Rows are one point carried round by a steady rotation, each followed by how many ticks it has turned.
The counts run from 0 to 232.
[ 19 -10 -21 -31  27  -6   0 -15   1   9  22  12  -4  21  -7  32   9   0
  -7   0   8  38  -3 -29 -11 -14 -24   7  -2 -12  14 -12  20   5  22 -36
  18  25  10  35  30 -18  25   8 -34   8 -19  10  16   9  31  10   9  21
  15 -20]  38
[ -9  35 -21  -2   9   0  -8  -6   2 -21 -16  -3 -23  -3 -12 -38   4 -44
   6 -32  -1  14  17 -28   3 -11  -5 -11  -9 -14 -10  -6  31  30  -4 -25
   7  13 -19  18  17   8  18  11 -14  -4  12 -13  29   4  62  12   1 -17
 -15   2]  112
[  9  16  -7 -11  13   6   3 -16  16 -20  -6  -1 -16   5 -19   3   7  -8
   4 -32  11  18  10 -17 -19 -20 -17 -25  -2 -28 -12  19  28  24  -7 -26
   8  22 -18  14  23  -4  20  26 -11  -4  -4 -34  26  -3  71   4  11 -17
  -2  21]  50
[ 15  25 -47 -20  28  -9 -10 -11  -5   4  26   9 -18  25   8  -7   5 -25
  -1 -17 -14  20  11 -22  18 -11  -4 -21   1 -18  18 -18  12  20  15 -23
   0  29   1  19  27   0  11   8 -33  10 -19  22  37  16  32  15  -2  20
  10 -15]  140
[-18  32 -18  -3  22 -25 -20  11 -17  -8  -6 -25 -15  13  -3  -9   4 -37
  21 -18   6  20  31  -9  12  -4  -1 -25  -3  -6  19   2  40  35  26 -20
   3  24  -6  29  25  17   8   0 -28  13 -10 -14  33  13  43  14   5  -2
   8  -9]  116
[  2  13 -14 -23  24 -10 -28   7   4  -9  16 -15  -9  19  -7  -7   8 -38
  13  -1 -20  28  31 -10   6  -4  -2  -9   1   1  19 -12  29  20   9 -11
   8  27  -9  25  21  13  14  20 -35   1  -9  10  27   9  52  25   9  16
 -11 -30]  138
[ 13   3   5  -3  21 -10  -4  -1  32 -16  19  -8   8   1 -40 -11  -6 -14
  -7  -4  17  39  15 -15 -43 -19 -25  11   6  -6  -9  -1  56  -6  17 -16
  13   0  -9  19   2 -16  20  -2 -16   3  -8 -22  21   5  60  18   7   8
  -2 -14]  192
[ 11  40 -20 -14  39  -7  -2   4  11  -5  20   6  -4  15 -13 -32 -13 -29
  -8 -31  17  28  31 -19   0 -24  -5 -37 -12 -24   2   1  39   4  30 -19
 -11  -4  -8  -1   9  15  -3  -1  -5   8 -18 -15  29  10  35   5  10  -1
  11  14]  148
[ 17  20   1 -32  23   2  -1  -4  18   2   9   0  -4  -6 -34 -15   1   3
 -21 -11  29  47  -5 -23  -9  -7   8  -3 -25   7  15   1  20  -2   1 -41
  10  13   7  54  19  -5   3   6 -27   8  -5  -6   5  10  57 -17   2   2
 -17 -16]  227
[ 22  11  11 -25  28   1   0   2  29 -31  20  -3  10  21 -39 -19   3 -12
 -16  -3   6  36   6  -9 -39 -21   5  11  -8 -15  10  -7  32   6  14 -18
  -8   1 -17  31   5  -8   3  12 -19  -1 -11  -2  22   9  50  19   9   6
 -13 -19]  5
[ -3  -7   0 -31  43 -19  -5 -12  -7  16  -6   6   9   1 -21  28   3 -15
 -22  -3  30  30   0 -19  -3 -22 -10  10   2 -16  18  -2  42  -6  25 -23
  11  18   8  44  24   8  22   9 -28  22 -11 -12  14   8  10  -9  17  14
  28  12]  61
[  3  16 -16 -34  28  -4  -7  -4  13  -3  21   8 -11  18 -24  -1  15   3
 -34 -19  18  15  -1 -38  -4 -16 -12 -19 -12 -35   3  -7  27  -1 -18 -41
  15  24 -16   7  14   1  14  29 -17  10 -17 -11  19   6  49   7  19   2
 -13  10]  206
[-22  23 -17 -11  16 -20 -29   7 -16 -11 -14 -17 -12   3 -10 -10   0 -55
   7  -5   1   8  24 -17   7  -9  -4 -10   5  -4  14  -4  40  32  19 -14
  -2  27  -9  26  38  17  13  20 -39   6   8 -21  34  -1  30  29  12  -1
  15 -13]  115
[  9  15 -35  -9  17   2 -10 -17  12  -7  10  10 -16   8  -6 -31   6 -46
  31 -26 -13  22   4 -31  -8  -5 -11   4 -10  -6 -17 -17  27  18   4 -19
  11   3  -8  19  13 -16  14   9 -25  -4  -5  18  32  18  57  19  -2  -3
  -3 -31]  135
[ -8  -6  -5 -23  31 -22   0  17   0  -4  -1 -20   3   7 -21  13  27  -3
 -17  -7  17  42 -11 -24  -9 -10 -12  16 -14  -8  18  -1  36   4   9 -34
  35   4  -6  44  11  -5  28  -8 -14   1 -12   1   9  12  55  -3   1  17
 -10 -22]  223
[  7   2  -5 -20  50 -11  -2  11   8  -2  17  -7  17   3 -41   9 -15  -9
 -23 -11  29  37  14   5 -15 -29   4  -5   6 -31  36   2  27 -10  30  -9
  -2  10   1  29  28  14   7  10 -29  10 -13 -19  18  19  20  -7  10  23
  25   1]  186
[ 16   4 -41 -28  32 -14  -3  -5  -5   3  28   5 -13  15  -9  17  -4  -8
  -4  -9  12  18   6 -25  11 -12 -13 -22  -2 -33  21  -1   1  24  12 -31
  -1  37  -2   0  45  -9  15  15 -41   4 -12  -5  31   8  35   9  11  16
  21 -20]  16
[-16  27 -33  -4  22 -30  -6   3 -23   1   5  -4 -18  22   7  -7   6 -32
  25 -31   9  19   9 -21  14  -6  -6 -25  -8 -16  16   3  31  32  23 -26
   5  23  -4  29  21  10   9  -5 -17  20 -22 -10  34  22  37   1   6  -1
  14  -3]  117
[  3  12 -27 -33  30  -2 -19   3  13  12  12  -1   4  -4 -37   0  -8  -6
 -30 -15  21  21   6 -20  10  -5   0 -17 -15 -13  26   1   8  -4 -26 -26
  18  37   4  22  35   9  14  29 -37  -3   5  -8  15   9  48 -10   1  14
 -10 -15]  204
[ 17  -8 -29  -8  19  -9  12  -4   7   0   7   6  -4  -3 -23  10  -1 -17
  28 -23  28  34 -13 -25 -23 -18 -28   6 -20 -18  -9   7  21  13  17 -21
  24   2   4  24  24 -27  19   3 -17  -4  -8  -7  18  11  54 -13  -3  -1
  22 -33]  33
[  3  39   4 -14  24   1   0 -13   6 -20  -7  -9 -13  17 -19 -24   8 -18
 -32  -7  -9  36  24 -17   2 -21  12  -3   7   2  22 -15  30  16   7 -33
 -10  12 -17  51  13  20  15   6 -20   7  -6  -5  26  -2  44  24   5   5
 -19   7]  107
[ 28  -1 -11  -1  11  -3  -5 -13  17  -8  16  -5   2  -9 -43   8 -26 -16
   7  -5  13  31   4   0 -23  -9  -6   2   8  -3  15   8  18  12   4 -17
  -2  22   3  42  33 -20  12  16 -43   6   6 -23  26   9  52   9  -3   9
  19 -36]  195
[ -8  21 -37 -22  24  -3 -13 -15  -8  21 -10   2 -11 -13 -16   4  -5 -22
 -18 -17  15  24   3 -32  31 -12  -5 -12  -6  -5  21  -5  13   7  -6 -33
  17  37  15  33  42  15  24  19 -40   7  12  -4  16   6  33  -7  -5  12
   7  -2]  79
[-17  -6 -16 -37  41  -7 -22  15   6   0  10  -9   7  -3 -35   6   3 -26
   1 -25  22  12  10 -11  -7 -10   2 -14 -22 -31  24   6  33  -6  -2  -4
  16  24 -13   8  24  12   7  35 -26   1 -11 -16  17  18  39 -11  16  11
   6  -3]  182
[-17  19 -12   3  17 -27  -3 -13  -4   0 -17   3  -7   5 -17 -14   3 -39
   2 -14  24  15  -1 -33 -16 -24 -21  14   9 -12 -21  -6  64  14  28 -30
  13  -3  -6  29   7  -4  22   0 -14  18   2 -22  25  -2  28  17  12 -11
  16   6]  91
[ 10  46 -32   7  18   2  14 -34  -1  -9  -8  10 -24   9 -11 -28  -6 -26
 -20 -21  -2  23  15 -30  11 -25   1  -8   9 -11   0 -20  17  22  14 -41
 -12   3  -5  33  24   2  18  -6 -23  13   2  -2  31  -3  29  22  -7   6
  12   7]  109
[ 20  -3 -14 -33  34  -1  -2 -10   7   8  13  13  -1   6 -23  27   1  -2
 -16  -1  13  42   1 -13   1 -19  -9  -1  -5  -1  29 -10   7  -2  13 -30
   7  26  16  38  38  -2  24  16 -39   4 -16   3  12  10  34  -7   6  25
  17 -27]  39
[ -2   5  -7  -4  18 -29  -2  11  -5  -8   1 -22  -1  -2 -28  21 -13  -6
  15 -17  35  30  -2  -6 -15  -3  -8 -10  -7 -10  24  19  32  23  17 -24
  14  20   2  39  25  -9  10  -1 -28  14  -3 -37  19  15  57  -9  -1  -2
  16 -20]  218
[ -9   0  -4  -1  22 -25 -11   9 -10  -2  -4 -11   0  -5 -34  20 -14 -21
   4   3  35  27   4  -9 -16 -14 -16   0   3 -11  19  11  34  19  22 -21
   1  21   1  33  37  -9  18   7 -40  14   6 -45  21   5  32   6   6   3
  32 -19]  217
[ 35  20 -27  -8  21  14  -5 -27  24 -11  17  15  -7  -2 -29 -14 -32 -28
  -6 -16   3  20  20 -11  -4 -25  -8 -17   8 -25   3  -3  11   7   2 -17
 -13  25  -5   5  37  -4   8  32 -40   4   6 -15  37   1  39  18   0   6
  25 -10]  172
[  9  19 -39 -27  38   2  -6 -14  -4   2  14  11  -9  13  -4  -4  -6 -34
  -7 -22 -16  14   8 -15  25 -19  12 -17  -5 -24  29 -20  -2  16   5 -18
  -8  29   5  23  38  17   5  24 -37   4  -9  20  31  20  27   6   0  13
  16 -13]  141
[ 14  26   3  -1  29  -6   2 -15  13 -26   1   0  -2  20 -20 -26   7 -30
   4 -13  -6  34  15 -15 -27 -23   0  18   4  -9   5 -13  46  19  28 -25
 -11 -13 -18  46  -4   1   8  -9  -3   7 -14   5  27  12  41  23   7   3
  -2  -7]  130
[ 12   7 -41 -27  28  -6 -10  -9   6  21  18   5  -6  -5 -30   6 -11  -8
 -30 -10  16  26   1 -31  18 -17  -9 -14  -4 -21  20  -9   2  -6 -13 -33
  18  35   7  13  43  -2  22  20 -42   3   5  -2  19   8  33   1  -2  18
   9 -21]  203
[  5   6 -13 -29  51 -17  -7  33   7   1  17  -9  15  -3 -40  -7 -12 -19
 -20  -2  28  43  12  -4 -12 -11   3   0 -21 -15  30  -7  29 -10  30 -16
   0   1   4  29  17   7   0  -6 -28   4  -8  -5  18  15  31  -7   5  23
   6 -30]  0
[ 20   4 -38 -13  14   2   0 -14  13 -11  18  10 -12   5 -22 -16   3 -29
   8 -17   2  24  -4 -34 -19 -16 -19   6 -10 -26 -18  -8  10  21  -9 -27
   7  10 -16  -2  23 -26  20  19 -28 -12   0   1  30   1  60  20   3   2
   5 -29]  11
